A single turn carries every row of the set below to another of its rows. Some are shown first; where does it send the rows asked next?
borim: [  2 -16   3   2  -4   5   0  -3   8  14  11 -14  10  20   2 -15 -13 -17
  -4  10   4  -2]
kadu: [  1 -13   2   9   3   6  -4  -3   6  20  23 -17  15  10   0  -7  -7 -14
   0   9  -5   3]
pegab: [  1  14   9  -9   8   2   2  -1  18   6  -4  -9  -4 -11  -3   9 -15 -20
  11   4  12 -10]
gev: [  2 -11   7  11   2  -2   1 -15   3  15  21 -23   4  10   1  -9  -8 -14
  10  -1  -5   5]
vonud: [  4  10   5  -3  10  -3   6   0  25  -1   7  13  -8   1  -4  13  -7 -15
   0   9   4   4]
Vun: [ -3  16   8  -9  11   4   3  -2  13  10  -4  -6  -8 -15   1  10 -12 -19
   4   4   8  -7]
dano: [  5 -24   4   1  -1   8   8 -13  -1  13   8 -15   5  -4   4  -5 -12 -12
  -3   0   3  -2]
Nufe: [ -5  12   5  -2  10  -4   1   1  25   1   0   8  -6   7  -4  14 -12 -16
   2   8   8   3]
mafo: [-3 10  4 -4 13 -5  4  2 24  3  7 12 -6  3 -6 14 -9 -9 -1  8  0  5]
lazup: [  5 -19   7  -2  -4  -2   4 -10  12  14  20 -10   9  16  -2 -12 -14 -14
  -1  10   5   2]
kezi: [ -6  13   7  -4   7  -2   0  -1  22   3  -4   2  -7   4  -4  13 -16 -21
   7   7  13  -1]
sidu: [  4  12   7  -1  13  -1   4  -1  22   5  13   9  -7  -8  -5  16  -4 -13
   1   8  -1   6]
Bap: [  3 -16   3   0   0   8   2  -3   2  20  17 -17  10   6   3 -15  -7 -14
  -5   9  -3  -3]
verin: [  5 -27   5   8  -1   0   7 -16   9   9  19  -6   9   6  -3   2 -14  -9
   1   2   2   9]
nazo: [ -1 -22   2  12  -3   9  -1 -15   5  10   7 -17  10   7   1   4 -18 -19
   6   1  10   0]
rati: [  2  14   5  -5  16   2   4   5  14  11   7  -4  -3 -19  -2   9  -4 -10
   4   5  -4  -6]
Bita: [-1 10  6 -5 14 -5  5  0 21  8 13  9 -5 -9 -5 14 -6 -7  0  8 -3  5]
Bok: [  3 -16   7   7  -1  -1  -2 -10  11  18  26 -14  16  12  -4  -6 -13 -15
   4  10   1   5]
tagu: [  1  12   4   0   9   1   3   2  24  -2   0  10  -9   5  -3  14  -8 -20
   1   8   8   1]
gel: [ 3 10  5 -3 13 -8  4  2 26  4 13 10 -2 -4 -7 12 -7 -8  4  7 -3  3]
kunun: [  4  14   6  -4  13   7   5   1  13   9   5  -1 -10 -18   0  13  -4 -17
   0   6   1  -4]
vaval: [  2 -23  -1  10   3  12   3 -10  -2  14  13 -15   9  -2   4   0  -8  -9
  -4   1  -4   1]
Zomaz: [ -1  14   7  -5  15   0   4   0  17  12  13   1  -4 -18  -4  14  -5 -10
   2   6  -4   1]
fono: [ -1 -24  -3  11  -3   9   2 -10   5   6   4 -11   7  15   2   1 -14 -16
  -1   2   7   0]
ramem: [  4 -13   9   4  -1  -3   4 -16   4  12  15 -23   1  13   2 -14 -12 -16
  11  -1   2   2]
bur: [ -2  12   3  -3   9  -3   0   6  25  -2  -3   5  -3   9  -4  10 -13 -18
   6   8   9  -4]
vomef: [  4 -28   1   5  -4   3   7 -12   7   5  10  -4   5  13   1  -4 -15 -10
  -3   3   4   4]
dalib: [  6 -16   9  -4  -4   3   3 -11   5  19  18 -20  10   1   1 -14 -13 -17
   2   9   3  -3]
Pasa: [  0 -12   6  12   0  -3   0 -14   5  12  16 -24   3  16   2 -10 -11 -18
  11   0   0   3]
zufak: [ -2  14   6  -3   7  -1  -1   1  22   2  -5  -4  -3   1  -3  11 -17 -23
  12   6  14  -8]
Gota: [  1 -12   2  11   1  -1   0 -10   3  11  14 -21   2  20   3 -12  -8 -14
   6   1  -3   3]
zanup: [  2 -24   1  15   2   6   1 -13   5  13  19 -12  11   1   0   5 -10  -9
   1   1  -3   6]
nemu: [  2   9   4  -4  10  -7   4   5  28  -1   5  10  -4   6  -6   9 -10 -11
   4   9   3   1]
dezar: [  4 -24   6   4  -4   6   5 -19   4  12   9 -17   8  -1   1   0 -18 -17
   5   0   9   0]
munan: [ -3 -12   2   8  -2   8  -5  -5   6  17  12 -22  13  16   1  -8 -13 -22
   3   9   6  -2]
led: [  3 -13   6   3   0   0   5 -13   1  12  12 -24   0  11   5 -17  -8 -13
   5   0  -2   0]
sagud: [  2  15   9  -5   7   5   3  -4  18   3  -3  -3  -9  -8  -2  14 -13 -25
   7   6  14  -4]
par: [  1 -11   3  10   3   1   0 -10   0  14  16 -24   1  12   3 -12  -5 -14
   6  -1  -5   1]
ruli: [  0  15   6   0   7   2   1  -1  22   0  -2   2  -9   2  -3  16 -13 -25
   6   7  13  -3]
ribi: [  5 -15   8   6   0  -6   5 -16   5  12  20 -19   1  12   0 -13  -8 -12
   8   0  -4   5]
vonaf: [  3  15   9  -8   9   6   5  -2  14   6  -1  -4 -10 -16   0  11  -9 -21
   4   5   9  -5]
Gelud: [  3 -15   5   6   0  -3   4 -11   4  10  15 -17   0  18   3 -16  -8 -11
   4   1  -5   3]
zabe: [  1 -14   9   3  -4   5  -2 -12   7  20  18 -24  13   5  -1  -8 -16 -22
   7   8   8  -1]
vas: [  2  14   8 -11  12   2   4   1  14  10   0  -8  -5 -19  -1   7  -9 -15
   6   4   5 -10]
safen: [  4  14   6  -1  15   4   3   0  17   8  12   3  -7 -16  -3  16  -2 -14
   1   7  -2   2]
nudiz: [ -2  16   7  -6  15   4   3   0  12  12   4  -5  -6 -20   0  11  -7 -14
   2   4   2  -3]
Zekam: [  3  12   5  -1  16  -3   3   3  20   9  15   3  -1 -14  -5  12  -4  -8
   4   7  -7   0]
bupe: [ -5  15   9  -9   7   1   2  -3  18   6  -6  -3  -9  -6  -2  11 -16 -22
   7   5  15  -6]

dalib goes to Bap
safen goes to sidu
rati goes to Zekam
And these:
gev goes to ribi
Zomaz goes to Bita
vaval goes to zanup

